In the rows, 128 means zero.
One turn moves every row onto another: examples first, then more rows asked:
Nabog: [109 134 126 150  90  71 133 149 138 144  97 132 141 116]
lozur: [118 107 135 186  99 154 126 127 118 130 142 112 158 170]
ginim: [127 109 151 183 115 157 109 138 126 123 144 114 160 160]
Zoren: [124 140 132 145 156 135 150 121 162 160 159 152 144 121]
laz: [101 115 129 120 104 101 121 181 123 119 148  98 141 142]
Tez: [105 126 125 152  83  92 121 160 132 138  92 142 133 119]
nem: [121 153 127 135 137 154 146 125 176 155 168 141 158 120]
metid: [136 130 102 123  99 153 148 124 152 121  83 109 148 123]
kebik: [120 166 104 142  96 104 136 142 125 152 164 123 136  83]
tolud: [111 112 128 127 106 115 114 188 126 125 167 108 136 134]
tizub: [132 126  95 127  93 159 153 114 137 145  88 118 161 128]
begok: [114 111 145 182 104 153 112 118 117 117 151  99 143 150]
losok: [126 132 114 132  94 163 133 113 139 137  79 116 160 114]
Dupun: [114 134 119 142 139 148 158 124 166 167 169 147 156 138]
feg: [113 159 110 146 107  94 136 144 117 152 169 101 140  93]

Nabog goes to feg
tolud goes to Tez
lozur goes to tizub
And these:
Zoren goes to begok
losok goes to nem

One turn moves every row onto another: examples first, then more rows asked:
gurub: [123 167 130 169 124 125  92 103 164 109 137 134 147 131 164  73  86 181
  81  89 177 135 147 122 168 132 111 170 131  95 114  85]
Vapuv: [141 127 103 141  95 111 110 111 170 181 134 119 136 146 171 129 157 149
  80 126 176 153 152 126 111 119  78 126 115 115 144  94]
tok: [146 149 128 152  63 142 114 135 192 169 197  96 144 150 169  76 104 128
  64  99 153 152 133 121 142  81 101 130 117 160 114 122]
toge: [121 187  79 138  85 166  91 130 196 113 146 118 164 118 195  92 102 124
 123 110 175 174 121 147 140 146 102 148  91 130  89 104]
mib: [129 144 133 142  57 138 119 134 192 170 197  87 150 127 175  70 107 131
  80  96 149 153 134 119 135  92  94 115 105 159 118 120]
rov: [170 132 109 187  53 126  97 104 172  92 154  89 151 125 163 102  84 132
  76 116 156 119 118 139 170 137 114 159 125 127 159 150]
donun: [128 161 147 182 119 166  93 122 132 114 160  84 136 101 171 123  93 180
  82 147 163 152 108 112 130 126  71 117  94 142 158 109]
Palu: [147 126 114 145  83 108 106 114 162 176 138 129 132 143 174 116 156 148
  87 117 168 143 152 131 118 120  76 120 130 107 166  80]
mor: [132 145  76 184  44 147 118  90 163 131 175  99 125 131 195  84 136 136
  73  92 147 168 140 128 165 149  72 151 127 108 131 133]
zefa: [152 143 121 143  73 167 117 104 143 107 170 101 168  73 160  85  96 146
  75  97 191 121 168 148 169 128 104 119 130  90 136 110]
siz: [156 135 115 160 116 152  88 122 168 103 177  93 139 129 135  82  79 144
 118 112 173 106 107 167 166  90  72  85 109 129 147 146]
fozal: [122 184  97 204  58 130  81 123 168 138 160  69 150 117 161 139 130 135
 125 100 146 137 126 142 133 101  71 135  86 121 114 106]
gaf: [125 153 117 167  99 147 111  71 174 141 152 126 138 170 168  94 143 150
  89  80 195 117 132  97 149 153 104 129 133 155 108  94]
kav: [127 160 113 157 112 141  83 135 118 154 157 112 160 137 159  99 129 124
 138 118 143 119 101 134 157 145  71 137 129 178 123  91]
sove: [151 152 111 137  86 150  97 105 209 121 187 108 121 179 166  66 114 106
 114 113 160 111 144 157 161 119 115 113 127 107 135 146]
duge: [147 137 117 131 140 170 109 132 142 110 126  99 139 133 151 100 109 179
 127 126 197 150 158 120 156 124 118 115 124 103 125 116]
Kinen: [172 162 109 171  99 135  74  90 153 102 138 113 138 137 185  89 151 115
  72 116 156 124 111 147 140 144  65 103  78 165 158 104]
gur: [166 158 155 188 102 188 112 105 170 103 181 106 139 133 155  78  91 144
  66 145 153 133 154  97 169 122 112 136 105 115 160 123]
tif: [171 164 107 184 109 143  67  83 150  86 161 106 151 135 180 102 146 131
  83 125 163 126 103 146 137 144  70 109  65 156 145  94]
pid: [150 105 133 184 111 170 105 104 193 126 150 121 140 100 175  78 105 155
 111 127 199 105 137 150 179 103 105 122 151 128 130  84]
tubup: [137 145 141 165 147 186 102 121 132 134 208  83 160 135 160  69 121 139
 107 107 172 123 122 141 175 100  65 130 110 125 122  85]
Rom: [137 123  86 168  88 171 124 126 176 133 152  75 170 131 139 151 123 116
 140 127 192 131 118 151 154 109  96 133 108  96 145 101]
Nam: [148 127 109 150 103 107 113 115 142 160 137 134 134 156 166 127 148 150
  79 126 167 153 142 132 121 116  76 126 130 110 155  77]
fezag: [103 140 108 161  80 180  74 119 161 113 130  98 148 144 184  80 115 156
 123 117 194 161 144 150 152 116  83 109  63  92 137 143]
Fufe: [121 188  89 142  93 157 104 126 186 113 142 112 146 102 197  84 101 120
 133 108 171 167 114 135 130 153 104 140  75 136  89  92]
tenu: [178 165 110 181 107 137  70  84 154 100 152 116 125 125 186  92 152 126
  88 124 161 114 106 140 134 151  77 111  72 153 154  87]
tubi: [125 196 101 147  87 148  93 128 192 107 140 127 146 121 198  98 111 123
 125 101 173 168 118 151 119 154 102 134  89 134  86  81]
bal: [145 152 128 151  60 143 115 137 184 173 212 106 148 128 179  72 113 133
  78 106 143 165 119 119 140 101  92 121  97 160 108 115]
tevef: [179 112 138 178 129 152 115 111 169 124 139 114 145 122 161  88  89 130
 162 123 157 116 115 125 157 100  80 167  99 117 142 104]
mumap: [161 194 122 142 121 128 141 123 177 135 164 138 125 135 151 128  96 142
  97 134 150 115 115 106 144 123 106 127 151 113 150  94]
zuf: [153 139 129 153 101 150 108  96 159 101 160  78 151  99 112 106  78 121
 115  91 142 135 155 135 138 120 100 157  78  93 143 108]
doza: [135 163 116 171  95 151 112 114 199 115 157 133 146 127 160 118  63 130
 121 141 176 128 145 156 133 121  77 153 125  61 152 118]

tenu goes to Palu
zefa goes to zuf
And these:
gurub goes to rov
tok goes to toge
donun goes to mumap
gaf goes to mor
siz goes to duge
bal goes to tubi

One turn moves every row onto another: examples first, then more rows asked:
Karun: [135  88 143 105 153 122  94 133 121 107 110  98 112  84 157 146 169 163
 114]
nizig: [132 123 117  81 147 163  87  99 144 157 132  89 133 101 204 114 149 145
 130]
Nev: [ 97 142 105  86 134  97  85  98 126 133 114 120 153 184 133 119 140 161
 117]
matav: [ 95 139  77  74 152 119  90 138 109 116 123 151 128  97 123 140 150 137
 146]
Dure: [139 138 147  91 154 119  70 105 158 126 128  74 140  94 184 146 152 156
 123]
ded: [116 100 111  66 149 171 121 116 128 169 127 110 134  88 137 105 168 176
 129]
lede: [136 100 142  60 156 152  79 102 107 164 112 124 137  88  98 110 164 176
 138]
Samaf: [102 128 116  95 177 121  46 114 118 169  93 122 134 139 167 136 133 148
  97]
madof: [127 157 163  97 121 136  90 111 144 135 141 108 190 101 166 129 138 160
 107]
Vusob: [127 128 157  57 143 158  94  84 103 131 140 111 155 123  91 113 139 118
 124]
Kifug: [144 109 144 120 134 107  90 135 146 124 127 100 154 144 180 146 141 148
 108]
nugir: [126 135 164  78 136 162  89 108 110 160 148 143 178  98 115 114 144 164
 108]
vasak: [108 140  95  92 149 125  98  74 110 116 162 158 123 144 118 144 155 143
 105]
Sas: [139  97 110  89 140 154 103  90 126 154 114 106 120  88 179 107 181 176
 140]
duvut: [ 90 151  80  84 157 123  82 124 116 120 123 149 148  73 114 129 150 151
 137]
Fonud: [140  81 120  56 165 150  78 103  95 107 112 120 136 103 111 132 161 137
 151]
Nuf: [141 151 167  89 107 129  77 103 114 145 130 117 164 141 148  94 142 125
 119]
Gigu: [113 118 131  80 140 187 128  86 125 161 145 117 166 108 146 119 150 165
 110]
lut: [101 119 104  99 145 117  77 110  80 111  83 156 141 114 177 148 163 152
 135]
Zusa: [152 141 142  96 115 124  92 131 134 151 155 135 173 144 138 118 147 122
 110]
lumub: [137  74 123  89 168 119  77 126 128 103 102  85 130 117 160 154 142 152
 134]
ras: [122 124  98  74 159 117  77  87 124 141 145 167 114 126 109 134 183 135
 115]
keviv: [102 155 110 100 142  92  78  79 139 149 109 113 154 164 131 113 156 165
 110]
rofi: [106 125 124 101 131 106  90  95 134 157 110 163 156 166 113 125 145 166
 117]
buso: [ 99 127 113  80 169 125  53 125 101 152 107 129 130 157 180 145 135 135
  94]
larib: [100 113 108  96 155 123  55  97 109  83 100 146 157 116 189 148 140 145
 120]
gabil: [113 129  77  59 154 104  64 115 127  99 112 139 134  96 139 132 173 137
 152]
Vodod: [112 161  95  98 160 124  86  70 127 126 168 145 138 119 115 133 163 143
  96]
Buv: [147  97 142  80 166 127  71  83 133 132 108  89 113  87 147 132 175 176
 141]
diper: [ 90 120 126  96 151 125  61 129 135 144 113 142 159 150 161 142 103 149
 100]
visag: [149 123 132  63 128 145  90 110 101 135 141 147 164 123  94 109 160 126
 142]
kozup: [144 132 153 108 126 113  73 148 129 141 124 106 126 112 187 121 151 136
 108]
pazib: [115  94 139  65 162 141 106 110 111 112 117  98 128  90  94 136 158 151
 137]
metis: [111 138 128  77 130 166 111  91 144 154 126  93 174 117 180 108 140 157
 133]
vid: [102 120 108 117 161 127  65 100  84 122  80 151 148  93 166 136 158 161
 122]

Nuf goes to pazib
Nev goes to matav
And these:
ras goes to larib
Zusa goes to Fonud
duvut goes to Samaf
ded goes to nizig
Buv goes to madof

One turn moves every row onto another: examples first, then more rows asked:
Nozu: [163 168 176 117 118 111 116 132 162 113 135 141  96 118 154  99  94  84
 149 145 144 165 158 125 125 135 138  81  73 175 127 101 183 141 137 118
 164 163 117 161 135 147 167 137 120 120 134 151 152 157 142 101 124]
tav: [203 180 175 106  98 114  91 164  99 112  90  94 104 106 116 113 122 115
 147  81 167 108 171 132 109  98 118  96 121 120 120  94 114 113 140 148
 133 133 105 121 127 102 125 183 120 129 128 162 157 142 128 133 113]
Nim: [195 143 166 124  97  99  60 105 141  93 129  99 107 121 151  76 100  98
 133  87 184 168 141 120 114 127  87 135 121 150  86 112 137 149 102 179
 108 147 106 123 124 102 133 165 157 160 124 121 151 102 143 157 115]
lom: [157 128 148 212 107 101  64 109 159 117 141  93 101 117 133 106  70  90
 128  93 140 144 136  77 112 125  94 137 111 154 114  92 162 157  78 145
 113 128 127 131 152 128 136 122 139 122 108 147 170 123 158 142  99]
til: [165 126 162 146 140 113  97  71 155  88 113 111  78 104 143 100 111 119
 131 103 139 194 161  78 119 149  55 146 113 164 129  96 162 146 118 169
 111 100 117 120 117 112 126 132 150 141 130 122 169 112 158 159 137]
guri: [148 146 151 102 111 166  62 100 164  89 123  76 102 115 144 101 110  86
 173  94 147 175 150  68 132 124 113 120 114 163  94 119 131 169  72 184
 136 118 103 147 145 126 126 153 140 143 144 132 150 121 131 146  91]
Mulit: [150 137 134 163  93  95 110  99 132 106  88  98 108 144 121 101 134 164
 112  83 160 155 164 125 140 128  98  79 166 183 120  71 165 153 107 135
 174  83 124 119 101 139 110 144 159 106  88 134 176 129 177  97 131]
Suri: [154 182 182 125 118 104 124 131 155 140 144 144  85 129 148  91 107  95
 159 150 143 182 169 121 139 129 138  65  83 165 119 107 164 132 139 121
 164 143 113 154 111 153 173 138 124 127 129 150 152 159 150 101 101]
teba: [150 143 167 171 114 106  41 116 182  99 110 102  92 129 180  86  92 101
 155  98 150 171 170  86 117 172  76 121 106 177  86 106 128 178  93 181
 116 122 117 147 140 106 123 117 138 135 132 135 154 107 170 139 117]
lapom: [153 180 147 164 133 100 113  97 148 118  85 108  96 137 118 120 121 155
 105  85 168 162 193 114 118 143  99  79 145 169 131  66 155 146 126 139
 172  58 108 125  98 142 113 144 163 129  94 153 196 153 141 124 151]
fovul: [138 189 159 122 107 152  99 165 136 121  87  57 103 108 147 139 118 125
 161  98 135 129 186  94 133  95 139  77 122 142 122  96  96 127 127 145
 170 106  91 148 149 137 123 165 144 142 144 167 175 156 119 121  93]
beve: [137 150 137 195 111  85  82 138 168 158 101  85 112 141 110 114 102 117
 112  75 178 125 173 109 110 147 132  83 124 167 113  73 147 163  61 109
 172  97 118 131 128 138 121 175 127 109  90 157 187 139 167 124 122]
Vis: [156 152 164 133 115 113  65 162 122 146 135  73 103 106 130 123 101 124
 108 106 134  98 174  84 140 119 105 114 114 139 144  97 114 134  91 106
 132 145 121 117 142 115 139 145  86  92 139 180 179 139 153 149 103]
zeme: [145 168 163 109 115 122 115 127 167 137 154 157  98 121 123  80 116 114
 159 141 157 184 161 123 149 127 149  96  91 168  98 108 163 146 124 123
 153 138 115 151  93 167 161 147 132 133 112 153 159 168 151 103  98]
Kam: [148 113 135 152  81 137  71  96 132 101 140 100 134 114 154  83 114 118
 145  98 158 168 138 102 136 128 111 132 124 184 107 138 114 148 115 159
  91 128 123 104 124 118 114 147 158 133 139 137 157 106 174 164  99]
Tabez: [146 165 123 199  92  99 113 103 139 115  85 101 147 157 148 101  99 116
 129  82 161 155 166 132 103 127 140  48 144 200 125 107 126 148 134 140
 147  90 118 113 146 138 115 150 161 114 123 140 166 130 164 129 124]
budes: [185 184 158 158  99  79 133 129 146 119  85 102 134 138 114  85 103 132
 103  50 173 160 153 146 118 146 130  86 155 182  98  91 144 130 110 157
 173 112 115 125 132 108 130 167 158 130 103 120 166 148 172 123 134]
Dus: [144 178 149 161  90 127 113 104 181 108 107  57 107 137 125 108 116 128
 143  86 136 183 155 112 141 151 142  76 141 199 114 114 138 131  84 174
 194  84 102 153 138 126 124 145 159 118 118 128 165 155 157 112 130]
tage: [137 174 180 131 124 125 130 138 153 135 157 149  81 102 148  97 102  90
 159 140 153 170 155 115 141 137 142  89  72 136  93 102 170 145 125 126
 150 136 103 151 105 158 162 156 148 143 127 153 156 149 138  94 109]
Luf: [136 184 151 185 109 110 105 165 156 138  77 101 108 119 131 113 116 154
 132  70 154 138 183 117 136 190 119  76 129 180  94  88 124 166 100 149
 175  85 118 140 130 118 107 142 149 113 113 165 188 144 181 102 143]
tigel: [156 144 160 118 111 111  89 149 105 117  63  74  92 125 149 121 128 133
 143 118 144 117 193  93 113  81  80  83 138 135 145  67 125 136 147 111
 152 124 114 111 121 127 120 163 118 126 143 158 176 121 147 106 101]
suv: [149 146 138 134  92 143  95 150 103 128  95  90 121 100 156 123 122 113
 163 104 167 105 170 116 109 125 138  70 113 141 117 110  98 141 136 121
 127 114 108  94 131 123 105 198 131 117 154 182 184 106 151 135 121]
Rumo: [155 166 162 124 110 133  37 176 122 117  93 105  99 109 141 116 123 137
 174 103 137 110 200  94 132 124  98 108 101 144 121  99  82 153 128 144
 118 123 118 145 127 112 100 128 104 119 139 192 169 150 145 134 101]
bibus: [147 167 154  98 122 125 108 134 165 115 146 147 112 124 137  89 109 117
 136 124 161 164 169 124 150 127 150 103  84 181 115  95 166 155 131 117
 154 152 121 163 107 179 157 147 129 130 110 161 147 182 144 113 108]
bidor: [167 155 154  84 142 122  85 128 120 128  79 109  92 110 132 125 127 138
 142 127 150 138 196  81 113 115  73 107 119 138 135  72 133 132 144 123
 147 115 108 113 112 123 114 155 108 140 156 180 200 128 127 146 129]
sepog: [145 107 169 134 124 125  82  84 128  86 105  97  75 108 164  98 116 107
 133  95 153 155 152  73 128 129  74 129 126 145 107  80 158 178  98 154
 105 116 115 109 115 117 123 155 149 136 127 119 150  79 158 127 108]
lidip: [143 162 174 138 117 129 126 150 166 113 147 137  77  88 155 102 103 102
 148 134 159 161 150 127 136 146 148 115  68 156 109  95 178 148 130 111
 148 152 119 164 112 165 157 162 154 143 115 156 157 164 144  99 131]

Rumo goes to teba
Nozu goes to lidip
And these:
guri goes to Dus
lom goes to beve
til goes to lapom
Kam goes to Tabez
Nim goes to budes
Mulit goes to tigel
Suri goes to tage

One turn moves every row onto another: examples first, then more rows asked:
Ves: [175 137 141 157 130 120 132 122  92 129  96 156 113 103  93 117 130 122]
teni: [117 115 106 104 134  95 148 140 170 135 131  89 143 134 152 129 131 142]
lov: [110 122 113 114 120  90 155 134 159 146 135  90 145 130 170 130 144 136]
laka: [ 97 139 104 109 111 124 123 100 130 146 121  83 121 131 127  87 122 110]
muva: [172 136 149 154 138 117 120 127 103 117  95 164 118 103  94 120 134 118]
Sakot: [113 126 105 121 109  77 160 143 150 143 138  90 142 129 152 131 146 126]
fikav: [176 127 151 146 152 138 124 116 111 128  89 153 116 108 104 113 117 137]
Togad: [103 115 118 109 140  86 158 146 143 119 106 101 170 145 153 129 133 126]
per: [159 136 169 158 142 137 122 110 106 134  93 160 127  98 145 122 141 125]
Kufa: [158 129 161 155 137 141 120  95 105 142 100 153 131  87 135 134 144 124]
Zigu: [163 130 163 162 142 144 117 113 106 140  97 162 122  99 145 117 146 126]
vame: [163 142 158 169 123 119 129 119  90 131  98 166 122 101 123 126 147 114]
Kul: [ 98 117 121 112 136  82 161 142 135 124 106 103 172 143 161 129 139 124]
vutif: [175 128 141 160 132 121 116 129 102 120 101 162 114 105  96 118 138 119]
Zaver: [ 92 120 101 127 141 129 146 144 130 136 125 117 148 153 179 102 116 101]
lifo: [170 127 141 146 136 122 118 111 109 122 102 156 119  93  84 130 132 119]
gotif: [106 125  88 110 129  96 152 148 158 170 121 124 133 146 132 124 118 141]
fab: [165 138 154 170 122 123 124 123  93 137 106 161 120  98 122 122 155 110]
Zil: [100 122 116 113 127  78 164 145 133 119 107 103 173 145 152 130 143 119]
vufut: [ 96 139 104 110 107 121 124 100 120 149 121  83 124 129 130  91 129 108]
loden: [ 95 138 106 108 111 125 121  97 126 150 119  84 126 128 133  88 125 110]
Tira: [167 120 154 140 153 144 112 102 119 126  94 152 125  91 112 127 128 132]
bil: [104 118 113 111 134  78 162 145 138 114 104 104 170 144 143 130 136 123]
gam: [164 142 154 168 122 128 136 112  85 148 100 155 119  99 128 121 147 123]
Zeko: [170 128 160 149 158 135 116 117 116 118  89 160 121 108 117 117 126 131]
sot: [163 136 148 163 118 121 124 106  94 136 104 156 126  89 107 136 150 111]
Zumir: [103 135  86 119 114  89 159 150 150 177 124 125 136 143 134 128 128 132]
Pogaz: [ 98 115  92 122 150 120 142 153 138 123 126 117 142 158 151  97 105 101]
kiruz: [ 98 135  93 123 118  98 160 144 149 183 125 124 139 140 151 129 130 134]
Kas: [173 123 155 150 155 142 111 121 118 122  96 161 119 105 118 112 131 133]
zas: [167 133 163 157 144 149 129 104 105 146  90 153 123  98 137 114 135 135]
nuz: [120 119  99 109 121  77 155 147 158 133 138  90 139 133 136 128 133 133]
tev: [ 94 140  99 107 109 121 123 101 126 146 121  84 125 132 124  90 125 103]
niker: [ 92 129  97 139 124 111 153 150 116 135 130 120 148 149 165 104 125  89]
Bet: [ 99 127  94 110 129 107 153 143 161 179 120 126 138 142 150 124 122 144]
sidis: [101 122  86 132 130 104 148 158 121 125 128 119 140 157 142 103 111  89]

Zeko goes to muva
Zigu goes to Kas
And these:
gam goes to zas
Bet goes to gotif
nuz goes to Sakot
niker goes to Zaver
lifo goes to sot
Kul goes to Togad

